(in the rows, 128 means zero)
The rows of D fall into several groups, which share some directions, and each row is roughly a mix of its group's hidden directions.
D:
[[110  89 138 109 119 133 165 127 162 145]
 [155 148 123 118 174 122 102 124  95 128]
 [138 150  93 166 146 154 128 124 118 157]
 [131 120 123 120 117  91 130 154  80 104]
 [161 167 138 121 146 114  87 136 113 126]
 [118 113  76 138 142 144 156 129 155 134]
 [147 112 146 128 177 126  97 118 103 142]
 [122 140 155 126 123 115 117 134  72  99]
 [159 161 105 140  95 133  95 125 111 120]
 [115 159 162 107 172 128 115 126 109 129]
 [117 109 151  97  85 124 144 113 149 105]
 [157 146  96 114 119 124  97 144  97 103]
 [123 109  66 147 122 124 130 128 148 115]
 [162 126  93 157 162 125 134 126 102 138]
 [101 105 155 123 100 147 125  99 163 129]
 [130 150 167 120 174 104 109 124 117 134]
 [134 114 125 120  98 107  87 110 123  89]
 [130 130 152 105 166 113 108 106 167 129]
 [124 114 135 159 129 129 168 130 158 167]
 [161 146  74 124 144 115 119 129 112 118]
 [172 153 139 148 111 113 113 133  91 134]
 [133 130 136 138 121 146 179 132 102 165]
 [135 159 163 103  93 147 115 141 109 139]
 [141 138 144 112  97 113  81 138 128  98]
 [151 121  87 132 154 105 108 159 110 122]
 [141 164 151 112 158 141 139 148  94 144]
 [122 129 169 124 126 129 167 154 104 155]
 [100  86 105 106 118 113 125 127 139  93]
 [109 104 184 111 111 132 143 110 124 124]
 [134 162 136 159 146 120 119 144  83 144]
 [103  84 109 105 133 134 143 124 153 100]
 [144 160 147 133 171 116 100 122 104 141]
 [159 118  90 161 132 135 126 117  92 138]
 [110 135 114 141 140 130 181 147  96 140]
 [ 90  99 134 121  88 156 148 128 131 119]
 [140 130  91  90 126 130 146 122  87 113]
 [145 160 151 123 159 140 100 107  98 135]
 [140 150 163 113 136 113 135 144  77 134]
 [139 153 172 134 137 131 145 134  92 156]
 [138 144  88 137 165 114 149 142 102 142]
 [156 116 115 118  74 133 112 119 109 109]
 [141 119 138 137 129 170 175 131 117 156]
 [102  98 148 152 159 133 168 136 132 132]
 [143 160 126 104 151 130 142 128  80 108]
 [155 118  98 151 105  99  89 137 119 124]
 [119 126 174 108 128 111 136 139  84 113]
 [156 163 119 119 159 120  97 127  96 122]
 [107  88 119 103 108 127 130 116 161  98]
 [ 99  93 100 138 111 106 150 120 157 119]
 [116 105  93 145  97 145 168 137 135 135]
 [114 102 117 124  81 137 139 126 170 117]
 [168 161 111 117 127 125 104 122  97 104]
 [144 129 106 150 129 131  98  97  82 136]
 [146 164 133 108 154 135 143 138  83 140]
 [127 141 141 130 186 120  95 111 126 117]
 [136 153 143 135 185 120 104 122 119 146]
 [116  93 128 121  97 153 173 120 133 140]
 [150 152 127 123 170 126 123 120  81 136]
 [124 140 143 184 159 123 126 137 144 149]
 [116 153 161 115 152 138 148 138  84 137]
 [133 118  61 137 126 126 125 116 134 109]
 [105 116 172 114 152 104 122 158 131 110]
 [102 125 166 161 128 140 139 132 149 165]
 [125  81 112 112 116 141 135 114 172 121]
 [ 98 149 181 115 131 109 128 147 121 115]
 [139 173 129 139 172 119 121 147 113 146]
 [113 106 160 104  93 121 142 109 159 115]
 [141 107  79 154 107 120 110 127 108 110]
 [108 127 160 119 154 144 134  96 168 143]
 [127 135  78 139 159 119 102 125 151 108]
 [129 110 144 131 101 133 104 102 179 124]
 [150 113 114 147 171 138 167 143 144 135]
 [145 148 123 164 116 138  81 121 152 139]
 [107 131 169 107 132 148 167 135 150 143]
 [144 149  85 121 135 131 150 141  85 119]
 [140 172 129 125 181 133 115 125 117 137]
 [113 151  96 163 126 142 140 133 166 149]
 [168 140 117 103 122 125  94 115  97 106]
 [128 133 105 136  66 136 135 145 118 111]
 [125 105  89 141 123 124 132 113 179 117]
 [131 134 107 107 120 107  78 129 141  95]
 [116 108  74 125 134 112 148 156 132 112]
 [128 124  91 137 116 103  87 134 151 101]
 [108 105 150 123 112 158 170 125 156 141]
 [150 102 105 155  87 141 117 102 131 137]
 [130 142 119 155 135 151 164 138 143 173]
 [123  84 119 151 102 155 131  99 147 127]
 [112 129  84 167 144 110 119 123 136 101]
 [131 154 160 126 136 125 131 138  70 124]
 [125 137 171 114 135 154 161 124 146 158]
 [108 105  81 140 130 106 130 143 114  96]
 [136 147  89 121 151 113  86 125 138 102]
 [119 133 144 163 134 135 113 145 137 182]
 [131 156 162 130 156 114  81 127 135 120]
 [ 94  90 107 116 128 119 148 120 152  96]
 [118 105 121 113 125 143 161 109 180 124]
 [155 158 107 135 145 125  96 142  89 123]
 [154 119  80 156 133 117 109 130 101 115]
 [ 84 128 171 110 128 150 120 121 127 103]
 [123  87 126 121  75 135 148 115 124 119]
 [160 159 150 125 151 146 141 133 104 161]
 [132 103 140 140 107 153 159 105 161 154]
 [123 133 165 126 109 105  88 131 162 118]
 [143 102 121 119  71 143 111 122 124 109]
 [111 146 168 110 160 136 155 117 131 155]
 [131 116 105 134 103 166 158 105 148 152]
 [125  89  96 146  97 120 137 128 160 113]
 [108 124  74 125 153 120 103 130 133 105]
 [128 159 162 124 152 103 106 163 121 134]
 [129  98 102 140 104 121 112 119 178 121]
 [ 94 126 152 158 103 120 148 140 161 145]
 [ 83 107 163 125 128 116 143 140  99 114]
 [133 119 130 155  86 152 147 115 148 161]
 [115 115 148 131 140 159 172 109 127 161]
 [151 157 125 138 147 129 114 130  72 133]
 [ 95  90 140 126 122 132 162 124 165 136]
 [126 155 163 168 133 139 116 135 122 165]
 [129 123  91 132 141 144 130 118 183 144]
 [ 86 121 154 136 135 109 147 151 164 132]
 [139 133  91 125 103 118  83 118 150 108]
 [131 162 115 147 177 131 108 131 153 140]
 [111 101 155 138  91 126  88 128 148 125]
 [111 137 149 106  93 154 160 152 110 138]
 [172 117 132 145 105 147 133 120 166 148]
 [142 126 139 108  93 125 167 100  97 122]
 [121 109 157 132 128 147 110  91 171 130]
 [136 104 146 100  86 135 105 115 154 109]
 [120 164 148 154 157 129 133 136  91 151]
 [166 160 152 147 113 134  99 131 114 151]
 [114 120  82 143 158 116 132 152 158 120]
 [134 140 139 125 112 111  71  96 139 124]
 [130 145 176 101 155 120 108 124 104 115]
 [ 99  97 140 135 105 166 144  99 121 137]]

Which row in each list fits none of the groups? There is exactly one, and every other row fits one group, some only roughly.
  Q_714: [117  98  82 121 110 138 137 125 165 117]
  Q_220: [142 113 110 137  64 135 133 112 127 123]
  Q_761: [123 111 114 153 117 153 162 128  86 148]
  Q_862: [168 140  94 144 141 120 115 148  93 123]
  Q_908: [108 130 137 142 160 124 164 148 108 166]
  Q_363: [110  94 120 140 116 128 151 111 179 130]
  Q_147: [156 138  93 136 137 103 106 161 117 102]
  Q_824: [125 132 143 129 169 154 158 115  95 150]
  Q_224: [150 131  86 163  95 126 128 125 153 128]
  Q_171: [121 125 155 147 133 151 170 135 139 168]
 -> Q_224
  Q_619: [149 157 147 138 159 126  83 122 109 140]
  Q_478: [121  96  96 106 105 150 134 101 152 111]
  Q_702: [ 94 101 134 124 114 140 176 133 152 131]
  Q_301: [115  99  90 137 106 141 151 146 163 127]
  Q_832: [143 121  95 109  88 129 101 102 135 106]
  Q_800: [134 139 173 126 133 144 166 131 126 165]
  Q_854: [107  82 137 135 112 114 168 129 150 132]
  Q_749: [ 94 115 115 145  85 138 150 116 157 132]
  Q_477: [134 154 123 118 110 104 104 157  97  95]
  Q_54: [109  90 123 138 115 129 155 125 173 145]
  Q_932: [143 164 122 172 145 139 117 132 142 160]
  Q_970: [137 150 165 153 119 125  98 141  91 140]
 -> Q_749
  Q_610: [129 129  88 166 133 128 129 115 173 129]
  Q_528: [124 119  76 135 131 148 162 154 117 131]
  Q_716: [148 161 163 117 168 146 130 126 122 150]
  Q_138: [117 116 174  89 134 114 128 140 108 105]
  Q_398: [152 156 126 127 161 137 127 151  81 133]
  Q_64: [148 171  96 142 159 123 101 124 119 131]
  Q_826: [124  99 144 105  72 118 117 127 134 111]
  Q_139: [157 163 137 108 130 132  99 139  87 127]
  Q_542: [110 113 159 118  82 110 121 141 146 102]
  Q_845: [139 119  72 141 131  98 106 137 118 117]
  Q_893: [130 150  82 141 158 148 133 115 160 133]
  Q_613: [ 99  92 127 134 114 127 145 110 175 122]
  Q_390: [109 152 141 141 177  94 111 135 131 122]
 -> Q_390
  Q_999: [135 145 138 106 132 123  71 116 149 108]
  Q_700: [126 145 144 139 154 146 168 131 135 171]
  Q_22: [ 96  96  95 143 105 141 142 120 158 121]
  Q_307: [114 128 108 159 108 153 174 126 123 151]
  Q_526: [118  89 160 125  82 136 131 113 137 117]
  Q_277: [127  97  97 101  94 146 142 102 131 112]
  Q_901: [118 107 121 135 106 160 180 134 116 146]
  Q_840: [125 102  74 126  95 131 142 129 145 120]
  Q_337: [129 112 102 169  94 129 155 138 133 151]
  Q_335: [182 151 111 139 125 125 108 144 101 133]
  Q_769: [132  96  95 116 110 136 170 114 153 128]
  Q_454: [142 164 136 145 168 116 131 146  95 145]
  Q_49: [151 158 109 162 152 123 122 138 114 166]
 -> Q_22
  Q_525: [128 100 119 148  79 136 113 105 155 122]
  Q_878: [111 113 123 130  86 125 182 132 132 126]
  Q_637: [122 109  89 136 113  93 123 146 153  99]
  Q_355: [127 152 102 151 186 121 126 135 129 131]
  Q_388: [121 147 144 136 138 121 140 157  70 125]
  Q_255: [153 159 111 136 113 101 108 142  86 128]
  Q_271: [119  91  95 143  85 126 127 125 143 109]
  Q_511: [144 164 166 110 168 136 125 141 127 139]
  Q_805: [130 116  76 126 105 126 100 135 117  98]
  Q_342: [128 115  62 124 130 122 145 128 117 111]
  Q_633: [116 102 111 116  94 105 105 145 155 100]
  Q_352: [134 157 133 119 184 106 133 148 116 127]
  Q_196: [129 154 142 142 158 138 172 135 109 158]
 -> Q_805
  Q_520: [125 164 103 133 143 105 104 158 159 118]
  Q_574: [157 140 105 151 118 159 123 105  93 147]
  Q_873: [145 165 157 117 171 132 139 143 123 150]
  Q_521: [107 107  99 129 104 120 103 109 150  91]
  Q_235: [117 113 153 119  92 143 151 121 172 139]
  Q_615: [124 110  71 138 120 146 144 116 156 129]
  Q_68: [112 130 184 122 167 138 127 124 140 129]
  Q_412: [125 145 148 125 156 156 158 128 146 170]
  Q_453: [152 131 162 101 115 117 149 133  85 120]
  Q_156: [122 123 111 132 119 105  74 122 130  92]
 -> Q_521
  Q_598: [144 144 162 107 144 116 110 120  81 118]
  Q_191: [143 157 118 124 185 115 102 127 128 132]
  Q_594: [146 154 172 112 167 124 121 135 120 147]
  Q_162: [ 96  80 134 115 110 127 136 125 163 118]
  Q_582: [116  99 114 126 102 134 111 115 180 114]
  Q_719: [114  96 120  93 116 147 175 130 124 126]
  Q_52: [115 139 145 118 168 110 121 119 178 133]
  Q_791: [129 133  96 134 119 114  97 136  79 106]
  Q_547: [118  95  88 138 115 151 168 136 130 131]
  Q_473: [130  96  86 121  93 134 156 141 125 113]
  Q_607: [112 104 114 126 100 106 125 137 175 102]
  Q_848: [109 111 130 141  95 153 173 112 143 143]
  Q_712: [158 146 136 109 132 114  78 126 105 108]
 -> Q_594
